A state moves one step at a time under one of 7 hidden systems, and each row is a state written as 22 numbers. Each run below is a few steps of one system.
trace 1, faro, 8 rows:
[[ 28 -23  -4 -23  39 -13  -7   7  -9  -7  23 -30  17  -5 -31  42 -56  37
  -24 -26 -36 -37]
 [-25   9   8  11 -30  18  12  40 -73  18   6 -31 -42  43  29  -4  29   3
  -16 -29  -5  17]
 [-42  23 -19  -2   1 -12  23 -14   0  -7 -23  37   8 -12  -4 -46 -19 -59
   59  26 -15 -17]
 [ 22  20  27 -39  -1 -43 -37   3  34 -15 -15  58  22 -16  20  18  -4  56
  -15  -6   6 -18]
 [  3 -24  -6 -11  30   5  -6 -15 -36  16  -7 -53 -40 -18 -39  46  15  26
  -39   6 -54  -1]
 [ -2 -22 -26  17 -31  -8  18  48 -68  29  30   3  21  25   3 -46  23 -19
   19 -17   9  -3]
 [-60  44   0  -7  17   4  -7 -40  18 -15  -4  73  25   5  12  -1  -5 -31
   12  -4 -12  31]
 [ 26   1  16 -35  48 -39 -23   4  17 -12   2 -12   9 -20  12  34 -61  32
    1 -19 -17 -54]]
trace 2, pon (8 x 22):
[[-39  -2   6   8  49  -7  23  -9 -20   0  22 -32 -61 -18  26   6 -12 -60
    4 -26  12 -27]
 [  2  13  -3  -6 -47 -39  38  40 -11 -21  13  49 -33  -8   5 -44   1 -23
   -1 -16  39 -42]
 [-17  41   3 -31 -25 -15  10 -15   7 -32 -44  46 -35 -11 -34  14  -8  21
  -16  23 -51 -14]
 [ 36  -3  -8 -16 -25  -7  -8  37 -31  13 -38 -40  21  21 -16   0 -25  55
   27  21 -50 -21]
 [-35  14   4  14 -10  34 -23  -1 -39  33 -27 -21  17  41  35  -4  44   9
   21  10 -25  54]
 [-18 -21 -14  -4  53 -27 -33 -15 -10  38  12  22  62 -20  26 -21  10 -30
   51   2   6   3]
 [-13  -5  16 -18  34 -27 -25   8 -21   4  51  36   2  -7  28  34  11  15
  -45 -59  19  -1]
 [-27  -9 -16  -1  33  -7  39  -4 -32 -14  32 -22 -52 -17 -30  12 -37 -42
  -21 -27 -21 -39]]
trace 3, memig:
[[ 51 -22  -5  -1 -38  15 -14  -1  27   9 -34 -22  24  -3 -35  -2  30  50
   -5  52  -7  23]
 [ 21 -30  -1  22  -6  41 -20  13 -19  39  -1 -67  34  36   9   3  26  33
    3   9  -2  43]
 [-24 -14   6  25  42  28 -19  -2  -6  27  40 -28  40  27  50  -2   2 -25
   17 -31  33  38]
 [-23  -3  18  -2  61 -14 -11 -24  29  -7  45  17  -4 -22  39  19 -13 -36
  -17 -42  45  -3]
 [  7 -11   2  -9  12 -28  31  -5  19 -26  34  19 -58 -41 -22  12 -13 -26
  -42 -22  29 -44]
 [ 15   8 -14   5 -67  -3  52  24   3 -34   4  23 -45  -2 -44 -26  -8 -10
  -28   5  11 -26]
 [ 22  28  -5  13 -71  31  20   9  38 -24 -40   7  10  30 -23 -30 -16  16
   18  40  -1  18]
 [ 32   3  15   5 -14  21 -32  -2  43  13 -53 -43  32  15  23  -4   6  35
   36  43   8  23]]
trace 4, suzar, 8 rows:
[[-12  16 -19 -12  13   3   5 -42  50 -34  -2  58  41 -19 -49   4 -39 -13
    4  20 -27   5]
 [ 42 -11  -5  -4 -25  18   8  26  -8 -14   4 -40  -2  24 -42  29 -36  57
  -39  -7 -32  -6]
 [-15   7   5  24 -32  28  14  29 -46  24 -25 -60 -38  35  35 -22  29  -8
   19   7   4  18]
 [ -9  11  11 -11  17 -35 -30  -2  12  22 -25  31  44 -12  57 -37  10 -17
   62  17  23  -7]
 [ -1  -6  10 -29  50 -17 -40 -44  36  -2   3  39  21 -32 -17  49  10  31
  -37  -1 -17  15]
 [ 13 -44 -21   9  15   4  27   4 -34   5  43 -43 -38 -21 -50  21   0  -9
  -45 -18 -14 -18]
 [-21   9 -18  30 -56  20  40  36 -33  -3  22  21  -6  35   5 -50  14 -39
    7 -15  34  17]
 [-24  49   7  -2   9   6  -8 -11  42 -22 -22  31  45  27  31 -12 -61  -9
   46   4  -3   5]]
trace 5, memig (8 x 22):
[[-51  18 -19   3  -9   2  20  27 -83   8  23  16  -1  38  -3 -11  -5 -18
    2 -32 -38   1]
 [-41  51  -4 -17  18  -8  -4 -17   7 -21 -12  59  41  15   9  -2 -54 -10
   35  -8 -35  -4]
 [  2  25  22 -46  30 -43 -26 -11   7  -8 -47   7 -21 -29  11  32 -26  35
    9  14 -43 -42]
 [ -6 -13 -15 -17  -1 -31   4  14 -69  29 -31 -20 -38 -19 -18  -8  34   3
   12  22 -49 -30]
 [-36  11 -25  -2 -27  -2  -6   6 -58  18  -2  52  43  24 -16 -24  28   0
   14   3 -40  24]
 [-21  23  -1 -23  36   7 -34 -27   4  -4  -8  27  60  16  -9  36 -34  34
    7  -5 -57  20]
 [  1   0  14 -30  49 -32 -23  13 -38  12  -8 -41  -8  -1  23  34 -39  32
    9 -18 -43 -42]
 [-53  14  -4  -7  14 -24  14  14 -78  17  -4   1 -42  -2  20 -14  17 -35
   21 -17 -26 -23]]
trace 6, pon:
[[ -4 -16 -16   0  28 -37  22  -6  16  -3  18  16  -3 -46   0 -38 -20 -67
   38   4  27 -44]
 [ 12  28  24 -24 -41 -21   1  24   6 -31   8  57 -33   4   2  17   8  39
  -56 -28  18 -11]
 [ -3  -1 -16 -11  11   6  20 -19  -7  -9 -38 -42 -36 -18 -52  15 -29   1
    5  32 -65 -27]
 [ 22   7  -3  17 -67  20   6  50 -27  11 -10 -10  32  53  17 -36   8  29
   23   5  10  19]
 [-46  23   7  -4  38  12 -33 -53  23  11 -40  18  23 -11  20   8  21 -18
   32  31 -25  41]
 [ 43 -43   7 -16  31 -44 -36  30  -9  29  30  -8  50 -16  27   1   0  30
    5 -25  28 -27]
 [-43  -4   4   7  22  21   9 -20 -32   2  32  -4 -55  -1  -6  33  38 -21
  -58 -34  -3  28]
 [  3 -16 -36  12  -5 -12  44  13  -3 -15  30  13  16 -13 -36 -44 -51 -52
   27  -9   6 -39]]
trace 7, Kud (8 x 22):
[[-40   5 -14 -11   7   5  -9 -39 -20   4   7  49   2 -10 -43  28  40   7
  -42   3 -45  38]
 [ 31  -8 -25  -6 -23   1  24  33 -22 -13   3 -26  24  23 -47  -6 -62  26
   10  -5 -40 -35]
 [-44  61  26   4 -16  19  -1  14 -17  -9 -27   7 -16  50  60  -4  -9   1
   19 -16  -1  20]
 [ 20  -8  10 -13  36 -23 -14 -22  53   0 -42 -30  -8 -44  18  -4 -20 -13
   46  38  10 -33]
 [ 12 -17  19 -18 -12 -41 -26  22 -22  22  11  33 -19 -20  25   6  71  28
  -39 -16  33  -1]
 [-23 -32 -45  -1  25   1   2 -31 -32  20   9   6  32 -23 -62  -1  14 -24
    8  22 -54  11]
 [ 14  14  -9  -1 -28  -4  12  49 -22 -17  37  31  43  44   2 -10 -54  26
   -5 -45   2 -16]
 [-53  54  19  -6  38  24  -3 -37  20 -20 -28 -14 -27  13  26  31 -37 -18
   10  -4 -32  12]]
trace 8, zani (8 x 22):
[[-27  -2   8 -18  12 -26 -18 -30 -14  20 -42   6 -51 -42  -3  10  69  -7
   -6  33 -23   6]
 [  8 -37 -38 -10   6 -35  -6  -1 -21  21  20  48  59 -27 -48 -27  15 -10
   19  15 -18 -13]
 [-35  19  -6  -7  10  11  -2 -10 -26 -15  39  52  17  23 -21  38  -4  14
  -51 -43 -29  30]
 [-32  25  -7   0  39   6   9   6 -22  -4   3 -26  17  27  19   4 -76 -19
   39 -25 -39 -22]
 [-13  30  35 -19  -8 -36  -9  38 -36   5 -16   5 -45   8  68  -4  15  10
    6 -25  18 -28]
 [-16  11  -5 -17   8 -35  12 -28  21 -11 -44  24 -40 -52 -13 -22  13 -38
   29  44 -10 -34]
 [ 34 -13 -14 -30 -32 -39 -17  16  -7  -1  -3  58  39 -14 -43  -6  15  51
  -16  12 -21 -14]
 [-43  22 -20   0  -2  39   3 -30 -26  -8  -9  14  13  27 -46  26  -3   8
  -20   4 -71  37]]
trace 9, faro:
[[  1   1  16 -17 -10 -24 -11  11  -4  -8  38  59 -12  -5   6  24  34  26
  -64 -42  28   6]
 [-23  -4 -29   4  22  18  35 -13 -23 -18  21 -22 -18   0 -60  18 -49 -23
  -18 -14 -52 -13]
 [  2  33   8  -3 -49  -6  10  61 -39  -6   6  17  14  55  39 -27 -23  24
   14 -32   9  -9]
 [-47  47   9 -16  14   2  -5 -41   8 -14 -62  10 -28  -6   3   7  -4 -14
   26  36 -52   6]
 [ 50 -24   5 -34  -4 -60 -22  35  -9  20 -19   2  21 -27   6  -9   6  44
   20  10  -1 -50]
 [-26 -15  -5  -3   1   5 -17 -25 -35  24   1  17 -21 -12 -24  23  78   6
  -45   5 -25  41]
 [ -2 -35 -41   2  26 -14  11   7 -30  11  48  14  60  -4 -31 -23 -32 -31
   25 -18 -13 -19]
 [-43  40  26  -7  11   4 -19   1 -13 -12  25  40  -1  33  49  27  -3   8
  -29 -50  10  26]]
trace 10, zani (8 x 22):
[[  0   0  23  12  -1  38   0 -19  28 -10   8 -34 -56  -1   2  40  31   8
  -64  -6  26  37]
 [ 36 -42 -26  27   2  15  18  11  20  14  11 -56  29  -5 -12 -37 -28 -31
   42  22  25 -14]
 [ 19  -2  23  15 -38  18   1  15  24  -9  25  10 -24  13  19  10  43  23
  -58 -21  60  34]
 [ 14 -15 -17  19  19  35  20 -34  60 -15  -3 -48   9 -12 -28 -10 -43 -37
   24  32   7   3]
 [ 54 -24  21   6 -35   5 -15  47   0  10  20 -27  11  24  25   5  21  54
  -31 -21  47  10]
 [-21  -4  -8  34   5  52  25 -40  39  -8 -10 -46 -36  -7 -15  -2  10 -51
   -1  28  11  34]
 [ 60 -36   0  10 -14  -7 -15  34  29  13  26  -7  58   6  19 -26  -3  19
   12  -8  59  -5]
 [ -7  -3  14  15   7  42   8 -36  40 -17   7 -27 -55  -7 -18  38  17  -8
  -58   1  15  36]]
trace 11, suzar (8 x 22):
[[ 22 -27  21 -17  46 -21 -29 -25  33   6 -15 -34 -39 -47   8  43  20  21
  -28  16  10 -11]
 [ 14 -51 -25  16 -12  -6  21  -6  -2  15  27  -4 -31 -41 -38 -19  58 -37
  -25  14  34   2]
 [ -8 -11 -29  35 -18  34  22  -9  27  -7  37  30  55  17 -28 -37  -9 -43
   13   3  27  33]
 [ 20  19  14   7   0  36  -6   8  45 -26  16 -14  42  44  15  17 -67  30
   -5 -25  13  15]
 [ 15  18  40  -3   2  12  -2  14  20  -7 -24 -65 -65   8  44  26  -8  19
  -16  -7  22 -10]
 [  9 -10   9  -2 -11 -25   6  -5  25  10 -34  -3 -49 -44  19 -34  45 -31
   25  40  40 -22]
 [ 12 -21 -22  -2  -6  -6  -7 -39  51  -1  -6  50  45 -36 -45 -18  26 -12
    6  42   8  22]
 [ 30 -37 -21  16   7  43  -4  -9  20   1  33 -31  52  18 -47  25 -23  24
  -29  -4 -14  31]]
trace 12, vab (8 x 22):
[[ 35  -8   2 -26 -25 -54   5   8  30 -17 -10  53 -19 -49 -14 -19  14   8
  -12  17  32 -43]
 [  5   7 -12  -9 -36  20   2 -21  14 -22 -12  36  -3   1 -63  25  15  35
  -48  21 -39  28]
 [ 23  -7 -22  14 -20  35   7  18  -7   7 -14 -50  51  39 -29 -12 -41  23
   32  20 -39  12]
 [-34  25  20  16   3  24 -24  10 -18  23 -11 -15  24  46  73 -13  13  -4
   34 -13  13  39]
 [-16 -12  12  -7  71 -27 -25 -32  31  14   4  -5   4 -43  41   3   3 -40
   32   1  27 -12]
 [ 24 -39   6 -17  11 -38 -10   7 -17  14  25   3 -40 -43 -12  26  50  20
  -58 -17  21 -17]
 [ -9 -12 -37  15 -28  17  51  -3 -17 -18  34  17 -20  -6 -73  -9  -7 -31
  -32  -3 -16  -2]
 [ 20  28  -2   3 -49   8  22  45   5 -30   9  21  36  51   1 -20 -60  24
    8 -21   7 -12]]
trace 13, Kud (8 x 22):
[[-14  15  -8 -24  21 -53  10   0   7 -13  -2  53  13 -33   7 -30 -38 -36
   43  -1   2 -53]
 [-10  32  18 -44   7 -45 -20 -13   9 -22 -11  74  -7 -20   1  30   0  33
  -30 -10 -17 -17]
 [  0   5 -10 -32   1 -27   2   0 -40   1 -33  -6 -29 -16 -44  20  -7  31
   -6  18 -73 -36]
 [-13  27  -6 -15 -40 -30   9  49 -61   7 -27  22   3  26  14 -33  -4  12
   38  -2 -29 -28]
 [-26  36   9 -25  27 -28 -31 -20  13   4 -42  39  42  -6  32  -8 -19   1
   58  21 -28  -9]
 [ 21  -5  23 -45  41 -59 -41  10  -8   9  -9   8   4 -27  26  31 -10  46
   -3 -16 -12 -45]
 [-39  -5  -8 -23  33 -40  -6  -2 -73  23   1  12 -35 -24  -3  11  27 -14
   -6 -13 -42 -27]
 [-11   9 -26 -20  -3 -43  21  15 -27 -10  10  59  25 -14 -25 -34 -33 -24
   32  -6 -21 -47]]
trace 14, vab:
[[  2  12  21   6 -15  17 -25  11  18  -1  29  40  42  34  37   9  19  31
  -29 -32  44  48]
 [ -2 -10   2  10  60  28   6 -42  52 -14   9 -54 -10 -16  -9  27 -44 -29
    0   4  -2   3]
 [ 39 -21  16   9 -38  -8   7  51 -17  13   1 -47 -46   6  34 -16  35  15
  -15  -9  50 -14]
 [-36  12 -16  20 -17  17  29 -35  39 -20   5  48 -14 -16 -21 -28  24 -65
   -1  19  30  25]
 [ 68 -18   6 -12 -15 -14 -16  14  56 -16   8  15  48  -5  -9   6 -30  49
  -13   2  30 -12]
 [-18  14  10  19  -7  63  -1 -27  10  -5 -13 -45 -32  30  -7  36  14  10
  -37   7 -18  55]
 [ 27 -26 -14  24  -9   8  13  19  13  18  -7 -53  20   0  13 -50 -11 -32
   61  27  34 -14]
 [-19  10  23   5 -10   0 -22  -5  24   4  16  49   7   7  49  -1  53  -3
  -23 -19  58  43]]

Which system made each run below?
trace 15:
[[ -3   9   5  27 -49  23   7  -1  37  -2  -7  26  -2  10  21 -39  49 -25
    3  19  62  48]
 [ 21 -16  -1 -20  32 -22 -24 -46  69  -9 -14  35  26 -54 -31  12   5   8
   -3  36   6  -3]]
 | pon
trace 16:
[[-16  10  22 -19  45 -14   4 -10  -5 -19  20 -15 -64 -18  10  51 -21   1
  -52 -40  -2 -25]
 [ -4  -2 -22   0 -20 -24  53  26 -27 -18  13   5 -41 -14 -24 -38 -25 -47
   12  -7   2 -54]]
 | memig
trace 17, 2 rows:
[[ -9  39   7 -37 -21 -31  -9   2 -18  -9 -59  38 -21  -7 -12   4  12  37
    5  26 -54 -21]
 [-10   5 -20 -20   1 -13 -19 -13 -33  19 -46  13  35  -3 -31  -3  10  23
   32  39 -76   0]]
 | vab
trace 18, 2 rows:
[[ -5 -24 -31   4  31  27  -8 -38  21  -1  29  13  65  -2 -57  20 -21  -3
  -11   4 -34  32]
 [ 20 -11   8  10   6  20  -9  42 -34  14  29 -62  20  47  26  18 -34  36
   -7 -42  -1   0]]
 | vab
trace 19, 2 rows:
[[-47  34 -13  26 -22  35  25 -16  21 -22   9  46  17  27   2 -33 -10 -51
   15   1  16  38]
 [ 24  21  29 -16  28 -14 -36   0  53 -14  -9  10  43   7  44  21 -50  41
   16 -12  15  -9]]
 | zani
trace 20 (2 x 22):
[[-21  44  10   5  -2   3  26 -10  53 -45   9  41   0   8  20 -16 -60 -39
   16 -16  29 -11]
 [ 31  33  20 -22 -21  -3   9  -3  57 -45 -34   1 -31  -8 -19  22 -45  38
  -18  13 -10 -26]]
 | suzar
trace 21 (2 x 22):
[[-54  38   2  17 -17  30  -7 -21   4   2  -8  48  19  33  27 -17  30 -24
   12   1   3  59]
 [ 23 -14   0 -20  57 -17 -33 -39  57  -3   0  13  55 -32 -11  22 -37  13
   12  12  -7  -8]]
 | memig
trace 22:
[[-33  11   6  -9  30  -4  -6 -61  45 -13 -25  37 -30 -46 -19  18  35 -28
  -14  33  -7  20]
 [ 59 -48 -19 -19 -15 -38  -3  22  -8   7  18   9  24 -32 -51  -3   6  35
  -19   6  -6 -35]]
 | memig
trace 23 (2 x 22):
[[-10  31  15 -26 -10 -14   1  30 -53  -4 -28 -22 -46  21   8  27 -21  42
  -11 -14 -54 -29]
 [-39  21 -21  -1  -1  -9  14   7 -47  14 -33  -3   4   8   4 -37 -10 -33
   61  21 -44 -20]]
 | memig
trace 24:
[[ -1  16  33  -2  15   0 -27  28  -1   3  26  -1  27  38  73  14 -20  25
   -6 -52  37   8]
 [-28  23  33 -13  49 -17  -3 -25  23 -15  -8  -9 -63 -27  45  27  -9 -24
  -12 -18  17 -20]]
 | suzar
trace 25, 2 rows:
[[ 26   7  22 -37 -11 -35 -16  32 -27  -4  -6   9 -29  -2   5  40   1  67
  -44 -26 -16 -33]
 [-42  19 -26   2  -8  19  32 -24 -29 -10 -28 -12 -41  -3 -46  -4  -8 -32
   12  28 -63  -1]]
 | vab
trace 26:
[[  7   6 -13  -2   2  -2  40 -20  45 -40 -11  -1 -40 -33 -46  -8 -50 -36
    1  24  -3 -38]
 [ 41   5 -10   4 -84  18  23  22  21 -17 -25   7  -3  16 -41 -23   7  35
  -13  32   0   7]]
 | suzar
trace 27 (2 x 22):
[[-27  47  12  -9 -44   1  16  13  -5 -36  13  72 -20  27   2   4   3   8
  -39 -29   8  11]
 [ 12  15 -13  -6   5  12  19 -25  47 -29 -32 -17   9 -10 -45  -2 -64  -4
   27  35 -36 -24]]
 | memig
trace 28, 2 rows:
[[-13  41  -2  -8 -14  16  -8 -11   5  -2 -68 -11  20  25   1 -11 -27  19
   52  42 -52   9]
 [ 13  -2  20 -10   6 -12 -49  19 -16  42 -33 -24  42  17  59  -7  26  40
   42  13   1  12]]
 | pon
trace 29, 2 rows:
[[ 15 -43 -15   6  24  -1  -6 -28  39   0  50  29  24 -34 -37  10  20 -16
  -43  -9  35  21]
 [ 21 -15  -9  10   3  28  24 -11  43 -35  48  -5  -4  -2 -44  26 -42   0
  -54 -29  15   3]]
 | pon
trace 30:
[[ -5   5  27   1  14  10  -4  30 -43  14  -5 -73 -56  23  44  26   0  18
  -13 -28  -3 -11]
 [-33  -9 -21  19 -14  -8  25   3 -36  23  -6   1 -26 -14   8 -53  39 -66
   38  20  16  -5]]
 | pon
trace 31 (2 x 22):
[[ -3  13 -34 -12 -31 -21  28  17 -20 -16 -13  34  25   2 -39 -42 -37 -13
   40  20 -35 -36]
 [ -7  37  19 -29 -14 -10 -41   0  -8  -1 -31  49  30  23  17  26  14  64
  -12   2 -32  21]]
 | faro
trace 32 (2 x 22):
[[ 30 -17   4   4   2  19   4  -2   6  10 -43 -89 -40  -9 -12   9  -1  14
    9  38 -22  -9]
 [ 26 -30  -3  12 -39 -10 -16  22 -10  40 -13  -1  15  -2  20 -42  74   6
   21  29  41  20]]
 | suzar
trace 33 (2 x 22):
[[-15 -20   4 -23  58 -15 -27 -31 -25  26 -18 -33 -29 -35 -15  42  28   8
  -14  11 -49  -8]
 [ -8 -26 -28  -8  -5 -30   8  37 -82  24  38  20  18   3 -16 -19  13  -3
   -2 -30 -18 -22]]
 | memig
trace 34:
[[-27  15 -32  16   1  25  35   0 -10 -21  38  27  38  28 -33 -16 -58 -37
    9 -25 -17   3]
 [-14  58  33 -14   0   4 -14  17  10 -26 -16  10   6  43  53  19 -56  31
    9 -30  -5  -3]]
 | faro
trace 35, 2 rows:
[[  7  34  23  21 -23  45  10  13  44 -26  -7 -32  -4  43  44  -6 -43   2
    8 -10  42  16]
 [ 37   2  31   1  -3   8 -15   1  47   4 -42 -61 -30  -9  42   2   7  15
   18  29  37  -5]]
 | zani
trace 36:
[[-27  43 -12 -12 -15  -8  30 -27  37 -42 -18  69  -6 -15 -31 -17 -32 -32
    7  18 -18 -11]
 [ 45  13  10 -33 -29 -28 -10  10  29 -17 -50  11   1 -14 -23   8 -14  58
    0  36 -25 -31]]
 | memig
